One vector is turned by the same rotation once a step. Each row is the vector after some number of steps, and that number follows the row.
The counts run from 0 to 347.
[ 16  28  45 -18 -16   2   1 -40   2   9  17  12  17 -10 -22 -28   0   1
   0  -6 -13  26  63   7  16  15  23  14   6  -8   1   9  -1 -16]  21
[ 18   4   7   3 -11 -19  43 -32  12  -1  -5  11   7 -36 -20 -37 -18  -7
 -28  -6  -4  35  41 -27 -27 -12  -1  12  23  -3  -1  -2 -10 -21]  138
[ 16  13  29   1  -2   0 -19 -10 -21  19  11 -14  -7   9  22 -42 -27  -5
   6  14  -4  17  37  11  -4  14 -22  25  15 -47  16  -7  36  30]  44
[ 34  42 -14 -15  -3  -7  46 -34  23   9  22   3  19 -16 -11   7   4 -30
 -19  25  -2  27   2   1  -1 -23 -16  -9  11  -6  28  28  10 -12]  326
[  5  19  16  23   6  -4   5 -12   0  25  -6 -20  12  -7  27 -26 -30 -22
  20  30 -13  23  29   5  15   7 -22  16  12 -55  42  -6  16  24]  55
[ -3  13   2  14  15   6   3  -9   1  24  10  -1  -2  13  28 -20 -16 -17
   4  16  16  16  14  37  19  35 -27   6  33 -46  16  20  32  16]  296
[ 14  32 -26  10  -2  -9  25 -17  29   6  39   4  22 -20   6 -14  -2 -38
  14  33 -29   8  16  19   2  43 -30  -1  -5 -21  14  14 -10   6]  76
[  5  27  16 -30 -16   8  20  17 -22  23  19 -11  13  -5  -5   2  12  -6
 -20 -22  -3   5  52  36  20 -14  23   4  28 -36  -1  -2  30 -18]  225
[ 21  19  -8 -25 -23 -21  32 -12 -26 -16  30  -7  14 -24 -13   5   0 -26
  -2  -7  11  18  15  10 -28  -1 -29  13  21 -38 -19   8  39  -7]  340
[ 38   7   0  -1 -12 -19  39 -35  19  -7   8  10   7 -25 -14 -41 -22   6
 -30 -12 -10  28  26 -37 -30 -13  -9  12  17  17  -3  -5  -6 -14]  139
[ 24  32 -33  -6  -5  -6  33 -12  28   2  66  12  17  -3   7  -4   2 -19
   1  16 -13   0  -3  28  -1  37 -34  -1   6  -7  -6  29   9   4]  86
[ 21  24  35 -14 -14  -2 -34 -22 -19   9  28   3  -9   8   3 -48  -9  -2
 -16   1 -20  20  53   9  -8  18 -11  26   6 -11   4 -11  32  16]  33
[ -9   2 -19 -14  17   5  59 -12  -2   9  15  21  18   0  -4   3  -6 -23
 -28   6   4  26  29  15  -8 -21   3  20  43 -33   7  22  14 -13]  110
[ 39  19  21 -42  -7  23   2   7  -6   6  43  -1  27  17  22 -23  -8  25
 -17  -4 -25  11  42  11 -10 -27  27  19   9  12  -2   3  14  24]  239
[ 37  19  51 -27 -24  -3 -23 -24 -17   7  24  -6  12  -2   7 -30  -8  15
  10 -10  16  20  42  18   4  19   6  14  14 -16 -12   6  30   5]  26
[  4  35 -15  22   1 -16  21 -12  23  20  13  -1  12 -13  12 -22 -16 -35
  11  46 -32  11  24   7   8  19 -26   5   1 -34  39   1 -13  18]  66
[  8  11   0   4  15   4  -3 -13  11  13  28  -3   2  14  33 -27 -19  -5
  14  15  12  11   0  39  17  45 -33  -1  25 -31   5  28  38  24]  295
[ 32  17  23  -3 -20 -16 -21  -3 -16  10  17  -8  17 -13  29 -42 -16  -1
   5   5  -2  13  56  11 -31  16   5  24  10 -14   7 -11 -18  34]  258
[ 47  15  23 -25 -15   0 -16   4  -9  19  27  -6  14   6  34 -30 -20  21
  -9  -1  -4   9  38   6 -23 -29  17  22  14   1  10  -6  -8  36]  249
[ 21   7  30 -29 -11   5  -1  16 -36   5  20 -15  24   4  27 -20  -3   2
  -1  -5  -2  17  57  23 -19 -10  26  21  25 -24  -3  -3  18  26]  241
[ 22  -7  16  20  -6   3  28  -3  16  16  -1 -23  -4 -19  10 -44 -40  35
   5 -27  -1  16   4 -15  17   6 -27  -5  27 -26 -13  -9  35 -16]  162
[ 35  32 -23 -25 -20 -22  23 -12 -17 -11  31  -1   4 -17  -3   3   7 -39
 -26  18  16  17   9  10 -33  -3 -28   0  27 -13   3  16  23   1]  330
[ 26  36 -15  16  -4 -19  21 -10  21  32  17 -11  11 -15  18  -5 -20 -22
  20  23   6  10  -4  15  19   4 -37  -5  11 -49  32   6 -15   4]  73
[ -5  18  -7   8  22   8  31 -24  14  16   3  -2  11   5  14  -9  -5 -40
  -7  38  -3  24  16  29  19  22 -14  -1  29 -40  36  35  24   2]  307
[ 14  15  24  11   3   2  -5  -3 -10  11   2 -24  18   2  31 -32 -26 -10
  37  29  -9  21  21  11  11  18 -22  15  10 -51  28   8  27  30]  54
[ 25   0  23  12 -14  -8  43 -33  22  -2   0   0  18 -32 -20 -41 -33  22
   6 -17  -6  31  26 -31  -1   3  -5   5  11  -5 -16   1   7 -28]  146
[ 39  37   4 -46 -28   5   2  20  -7  16  52 -13   6   9   6  -6  14  14
 -32 -23  -8  -6  25  28   8 -19  11  -6  23   3 -13   4  27  -4]  222
[ 36  17  17 -25 -13  -1  -8   4 -16  16  20  -1  13   0  24 -34 -13   5
 -22   6 -21  13  57   4 -29 -23  16  27  11   3  13 -14 -16  32]  248
[ 43  32  33 -31 -25   1  -5 -29  14   9  34   3  18  -1  -4 -29   7  14
 -18  -5  -3  16  47  11  -2   3  22  -4   5  26   1  15 -13  -2]  14
[  5  -7  19  29  -6  12  39  -1  20   9  -6 -16   4 -20   8 -48 -36  27
  13 -17 -15  17  17 -18  27  17 -19  -5  20 -34 -12  -3  35 -19]  163
[ 11  28 -10  10  23  13  22 -33  38  30  20  10   3  22  13 -20 -17  -1
  -2  28 -14  14  -3  17  37  13 -25  -3  15 -23  33  27  20   4]  299
[ 10  33  12 -27 -16  19  30   3  10  12  34  -8  25  -7 -16   2  20   1
 -13 -14 -24   1  42  25  32  -1  28 -14  10 -10  -4  10  20 -30]  218
[ 19  20  44 -13  -8   7 -25 -34  -1   4  31  10   5  12  -7 -45  -5   4
  -1   3 -33  20  54   9   0  23  -3  25  -2  -4  -5  -1  31   6]  32
[ 27  17  28  14 -12  -9 -11 -22  15  21  29  -2   8  -5  18 -32 -31  13
  36  -6  16   8  16  24  22  36 -22  11   8 -38   2   7   2  10]  278
[ 22  23   5  15  10  -1   7 -22  26  32   9  -4  11   2  20 -28 -33  -2
   5  39 -32  20  14  -8  16  -6 -23  12  -4 -23  47   1   1  19]  57
[ 29  28  42 -13  -8   4  -7 -47   5  28  24   9   7  11 -15 -30 -17  26
  -4  -4 -16  26  42  -2  25 -11   3  13  -7  -8  12   1  17 -10]  30
[ 29  27  10 -32 -14  -4  -5   0  -4  11  16   2   4   0  17 -22  17  -7
 -37  -3   6   8  60  23 -20   6  31   1  29  15   8   7 -18   7]  6
